(in the rows, 128 means zero)
Each named move below is a turn or a mirror, shown by a few rows before and after it. Which moves, in which order, take the first row of each later pair to the second? The first pair is answered.
move zan:
[126 116 127 101  67 138 125 130 121  88 138 128 105 176 131] |-> [133 112 115 129  73 136 112 123 128  83 121 120 123 182 106]
[ 92 142 140  98 179 128 129 178 145 171 194 129 152 110 156] |-> [112 138 117 159 193 122  97 164 151 163 157 111 193 125 100]
[110 155 155 126 124 148 161 142 127 153 152 130 133 122 146] |-> [125 150 139 169 130 141 139 133 133 149 125 116 161 131 107]
[134 165 145 104 119 131 185 151 127 141 143  90 136 123 187] |-> [155 158 120 170 130 126 152 138 137 136 100  68 180 139 123]
move nid:
[102  71 140  84 124 106  99 151 123 141 151 124 101 124 143] |-> [101  77 146  80 122 114 105 138 119 115 154 122 107 110 154]
[141 116 107 191 135 149 119  82 148 116  60 130 150 109  94] |-> [142 113 107 193 135 151 116  84 148 119  59 135 148 112  94]
[150  82 114  96 124  97 108 112 116  99  98 119  98 131 119] |-> [149  80 116  99 127  97 110 110 118  96  98 123  99 127 121]
[139 125 117 141 121 118 117 153 135 157 113 134 119 159 115] |-> [125 147 131 125 113 131 139 111 122  90 122 130 135 105 152]
move vesel:
[115 135 155  83 143 137 148  91 121  77 155 125 107  68 178] |-> [ 91 133 162 104 175 148 125 116 136 103 203 113 155  87 153]
[126 193 167 160 134 141 198 128 127 145 116 122 125 146 155] |-> [126 195 167 154 132 143 200 116 125 129 113 122 124 139 159]
[111 137 131 115 195 100  94 104 131 147 153  85 158  82  89] |-> [118 135 125 132 186  93  97 128 132 193 141  88 145 112  75]

Each pair is 2 to 3 moves apart.
[ 92 143 154 101 122 150  94 146 134 135 153 133 100 136 136] |-> [ 94 150 152 112 121 156  94 118 131  95 148 126 123 111 136] | zan, nid, zan
[ 94 155 153 127 198 145 116 119 141 130 159 112 161 103 101] |-> [130 153 128 142 162 121 138 154 131 204  97 128 100 148  91] | vesel, vesel
[114 145 145 118 120 145 143 145 126 133 170 131 134 119 143] |-> [113 148 145 122 119 146 142 137 124 122 170 129 137 114 144] | zan, nid, zan
[119 109 117  80 111 121 120 125 138  94 123 136 100 143 141] |-> [133 101 107 111 121 113 102 129 143 106 103 128 115 165 103] | nid, zan
[123 104 141 102 125 116 131 133 129 109 127 142 107 135 158] |-> [123 109 140 106 125 118 131 118 127  91 122 136 118 125 156] | zan, nid, zan
[151 133 110 159 104 129 131 125 132 150  95 120 124 157 107] |-> [131 142 133 105  93 134 157 122 124 142 131 136  97 132 158] | zan, nid
[144 138 131 143 153 124 138  83 122  88  67 132 117  65 123] |-> [141 112 125 167 189 119 100 138 143 158  91 124 137 126  69] | vesel, nid
[142 145 130 103 156 101 144 125 117 153 116 128  99 125 128] |-> [136 155 133 118 166 115 135 101 118 113 127 112 140 104 124] | zan, nid, vesel
[113 141 136 113 161 139 128 133 142 147 146 107 150  93 123] |-> [137 136 122 114 137 122 140 145 133 176 103 118 104 115 126] | nid, vesel, vesel
[121 163 134 105  84 152 170  91  89  68 135 135 126 116 191] |-> [120 145 137  79  84 139 168 148  95 146 148 151  83 164 189] | zan, nid, zan
[146 193 122 162  49 169 195  91 112 107  93 160 140  81 176] |-> [136 189 123 187  75 177 170  80 121  84 109 143 189  72 148] | zan, vesel
[150 104 108  98 116 105 122 135 121 127 110 135 104 146 133] |-> [154 109 106 120 118 110 117 109 118  97 100 125 126 131 123] | nid, zan
[131 166  97 196 126 150 145 131 122 138 103 126 149 137 128] |-> [119 160 112 148 118 148 164 159 120 172 135 147 105 145 166] | zan, nid
[128 139 143 126 211 143  92 147 160 119 164 128 144 161 100] |-> [124 170 155 108 177 157 134 100 136  59 153 132 134 105 153] | vesel, nid
[126 127 141  93 174 161  95  83 119  70 141 111 144 136 116] |-> [111 128 153  76 179 166 103 120 122 121 179 119 136 156 128] | vesel, zan
[126 121 144  93 127 118 129 105 140 104 160 123 128 138 152] |-> [138 107 134  96 127 105 120 128 143 140 141 129 107 168 134] | nid, vesel
[101 175 139 111 131 147 156 105 115  73 154 130 137 104 170] |-> [125 154 116 139 132 125 141 175 126 184 127 139 104 187 122] | vesel, nid, vesel
[ 82 120 151 142 127 150 123  71 133  55 162 122 139  80 156] |-> [ 83 115 142 197 141 150 107 149 148 181 177 116 154 163 104] | vesel, vesel
[131 130 116 127 108 175 129 202 132 176 144 141 136 157 124] |-> [153 126 107  98  77 160 145 173 119 139  93 152  81 135 150] | vesel, vesel, nid
[146 112 115 178 144 132 104 136 140 150 110 115 188 157  69] |-> [112 140 156  95 119 155 159  98 117  84 166 133 162  85 175] | nid, zan
[167 158 100 136 102 137 194 113 108 163  92 128 116 121 151] |-> [126 160 125 139 151 165 163 102 125 126 166 107 192  95 139] | vesel, vesel, vesel
[125 123 131 107 105 149 138 139 145 114 176 132 106 150 129] |-> [152 120 109 142  94 138 132 123 142 106 121 128 105 162 102] | zan, vesel, vesel
[167  91 127 153 141  82  95 140 141 147  78 117 107 165  88] |-> [165  90 127 151 150  84  87 114 138 105  73 108 124 141  87] | zan, vesel, zan
[123 151 140 208 133 134 144 150 123 161 123 121 163 114 134] |-> [113 153 153 167 127 133 162 168 118 178 149 135 132 112 167] | zan, nid
[136  89 135  69 132 122 128 157 124 156 153 122  80 133 134] |-> [165  87 104 126 130 109 108 132 125 137  90 107  99 139  87] | zan, vesel
[111 140 142 163 167 133 162  91 101 128 133 101 209  55 120] |-> [149 119 114 177 145  99 159 143 103 218  70 118 141 122  88] | nid, vesel
[139 154 118 155  91 128 148 149 140 158  91 116 135 164 132] |-> [135 148 119 160 103 129 137 156 144 165 107 115 147 171 120] | nid, vesel, nid
[123  96 130 101 142 102 118 146 125 173 100 120  88 146 103] |-> [125  88 134  81 146  97 111 124 126 135  98 120  82 128 111] | vesel, vesel, nid
[146 132 127 183 124 129 120 183 143 182 114 104 146 207  75] |-> [132 144 155  78  83 127 179 180 122 167 136 138  57 167 173] | zan, vesel
[118 136 141 140 155 131 139 173 134 219 154 133 125 138 121] |-> [130 162 142 121 115 133 179 103 107 128 110 136 101  67 171] | zan, vesel, nid
[139 111 124 129 123 111 115 136 133 132 114 131 119 169 115] |-> [129 119 133 115 128 121 115 106 130  81 128 126 135 135 135] | vesel, nid, vesel
[140 164 128 102  53 160 156 183 115 165  69 124  95 201 179] |-> [138 163 129 101  72 166 134  98 113  30  53 103 141 126 176] | zan, vesel, vesel
[115 100 127 153 164 130 107 135 139 164 145 120 147 144 103] |-> [141 100 117 124 122 110 135 120 121 159  92 138  77 140 136] | vesel, vesel, zan
[110 122 149  88 168 133 127 142 127 142 163 136 129 106 147] |-> [122 122 140 101 156 126 133 162 125 178 142 142 109 129 137] | vesel, vesel
[127 155 119 198 108 112 115 115 111 109 126 116 195 157  83] |-> [113 155 143 108  76 105 162 163  98 168 161 156  99 167 158] | vesel, zan, nid
[113 144 152 103 144 136 135 107 142  90 175 135 142  80 167] |-> [108 134 146 131 165 135 113 155 156 163 194 129 163 129 128] | vesel, nid
[146 100 107 142 168 112 111 105 129  76 138 138 131  87 134] |-> [139  96 108 159 185 114  97 129 138 108 153 135 149 113 110] | vesel, nid
[ 79 132 151 118 136 135 121 126 124 115 158 105 131 122 154] |-> [ 85 137 146 146 137 141 114 122 123 115 151  97 156 129 135] | vesel, zan, nid
[112 125 138 103 119 113 126 163 125 170 175 115 161 164 129] |-> [137 128 124 112  97  97 136 162 118 184 128 121 125 175 126] | zan, vesel, zan
[132 114 113  84  96  95 152 143 127 143 112 151 121 146 141] |-> [133 128 113 112 100 105 150 102 123  89  98 134 159 117 133] | zan, nid
[140  96 108  95 182 103  99  97 126 128  77 104  84  79 109] |-> [142  92 108  91 183 102  98 107 128 143  81 107  77  88 110] | zan, nid, zan
[138 107 103 144 140 116 102 122 132 120  91 119 120 123 108] |-> [119 111 126  90 137 119 119 127 128 120 132 135  94 107 153] | zan, nid, vesel
[170  96 112  76  75 123 147 123 138 108 108 138 124 163 160] |-> [170  78 111  72  92 118 126 128 145 108 112 134 127 174 145] | vesel, nid, vesel
[126 126 117 109  75 138 141 158 118 138 147 145 106 180 137] |-> [108 136 126 100  81 151 147 130 116  97 168 139 134 149 156] | nid, vesel
[134 140 140 106 107 110 141  81 111 108 108 141 106 116 126] |-> [127 139 143 125 125 114 125  73 120  90 120 127 142 111 105] | zan, vesel
[ 97 156 140 141 118 147 154 135 133 158 191 125 161 132 135] |-> [103 165 138 136 100 148 176 122 123 153 174 129 143 119 155] | vesel, nid
[106 130 138 127 173 141 121 131 140 146 155 139 124 103 137] |-> [115 145 134 143 159 144 132 107 134 119 133 132 133  85 137] | zan, vesel, nid
[158 130  77 185 143 100  88  87 112 108  27  96 137 114  95] |-> [149 124  83 180 159 102  75  86 118  92  41  94 152 111  91] | vesel, nid, vesel
[122  93 107 126 149 119  96 140 149 134 150 122 173 138 108] |-> [128  96 111  90 118 114 128 160 138 167 144 144 113 145 143] | zan, vesel, vesel
[160 101 135 103 146 125 136 129 146  94 114 161 118  99 183] |-> [153  96 131 141 173 135 110 128 157  85 126 144 169 105 144] | vesel, zan
[116 137 134 156 150 132 120 152 146 169 156 112 187 145  90] |-> [156 134 114 137  93 103 154 136 122 172  66 133  97 146 119] | vesel, vesel
